Turns in one plane each, and the order they were made in; the first pair answered
Z:
[-14   5  -2 -14 -17  -9   3   8 -13  -5   2  -9] => [  6  -8   3 -14  -6  -7  15  -2 -10  -4  -2 -14]
[ 50 -30   8 -41  10  -1  -7  13   3  37 -24 -33] => [ 36 -24  19 -24   8  -4 -27  17  11  68  -8  16]
[ 44 -32  14  29  10  13  43   4   8  29  14  20] => [-30  16  11  27  -7  -4  -7  14   3  30  30  53]
U:
[ 31 -21   4 -23  -2   8  -2   7  19  14  -7  13] => [ 39 -31  -2   1   7  12  19   4   3  13   0  10]
[ 14   7   7 -33  12   2  16  -1  16  -2 -26 -49] => [ 26  -2   6 -27  19   9  21  -8  12   2 -25 -46]
[-55  44  -7   7 -20 -22 -33   0 -26  -6  14  23] => [-36  40  -2 -22 -22 -21 -55  -4   3   9  11  32]
[ -4 -17   0  28  -5  30   5   3 -29  41  35  85] => [-25   2 -11  39 -10  24   9   6 -48  29  38  70]
Q:
[ 24  -6   6  -7 -10   2  -8  14  38  22  13  20] => [13 -2  7 22 -9 -1  7 12 18 25 23 32]
[-62  56 -12 -41 -14  -9 -65  -8  -1  -2   3   1] => [ 13 -19  -4  56  11  19  69 -23 -58  -7   7 -16]
[ -2  15  -2 -12 -15   3   0  -7  -8 -22 -21 -43] => [-30  24  -1  11 -16  -2  -1  -9 -28 -21  -8 -23]
Pairs:
Each pair is 2 to 3 turns apart.
[ 45 -28  17   6  -3   9 -10  -6   9  33   4  29] => [-19  25  -4 -24 -18 -13 -54  -7 -14 -13  -7 -33] : Z then Z
[-16   2 -19  21   4  -8  23  -5 -47 -46  -4 -54] => [-12  14  -9 -57  -3  -7 -57  11  29 -10 -15 -16] : Z then Q
[-14  16  15 -24   3   3 -53  22  35  50  13  66] => [ 43 -36  24   8  18  20   9  13  34  58   6  63] : U then Q
[ 24 -30  17   1   5   3   0  -3   9  33  14  31] => [ 19 -22  10 -34  11   2 -31  -6  26  17  -4   0] : U then Q
[  5  -7  -3  12   7   7  32 -14 -26 -38   0 -50] => [ -9   9  -1 -51  -2  -1 -38  -2  24 -15  -3 -30] : Q then U
[ 17  -9  29   6  33  25 -11   2  35  16   9  46] => [-26  12  23  49  25  16   5   1  -7   5  24  44] : Z then Q then Z
[ 31 -20  -5  26   1   2  20  16  -9  20   3   0] => [ -8  17  -7  -2 -10 -13 -31  21   4  29   6  19] : Z then Q then Q
[ -6   3 -18 -47 -23  15 -33   3   6 -23 -14 -66] => [ 20 -35  -5  51 -13  21  48  -8 -40  -1   6 -13] : Q then Z then Z
[-39  18   5 -62   0 -16 -66   0  35  21  -5   9] => [-13 -21  21  41   7  -2  14  -3   1  56  21  74] : U then Q
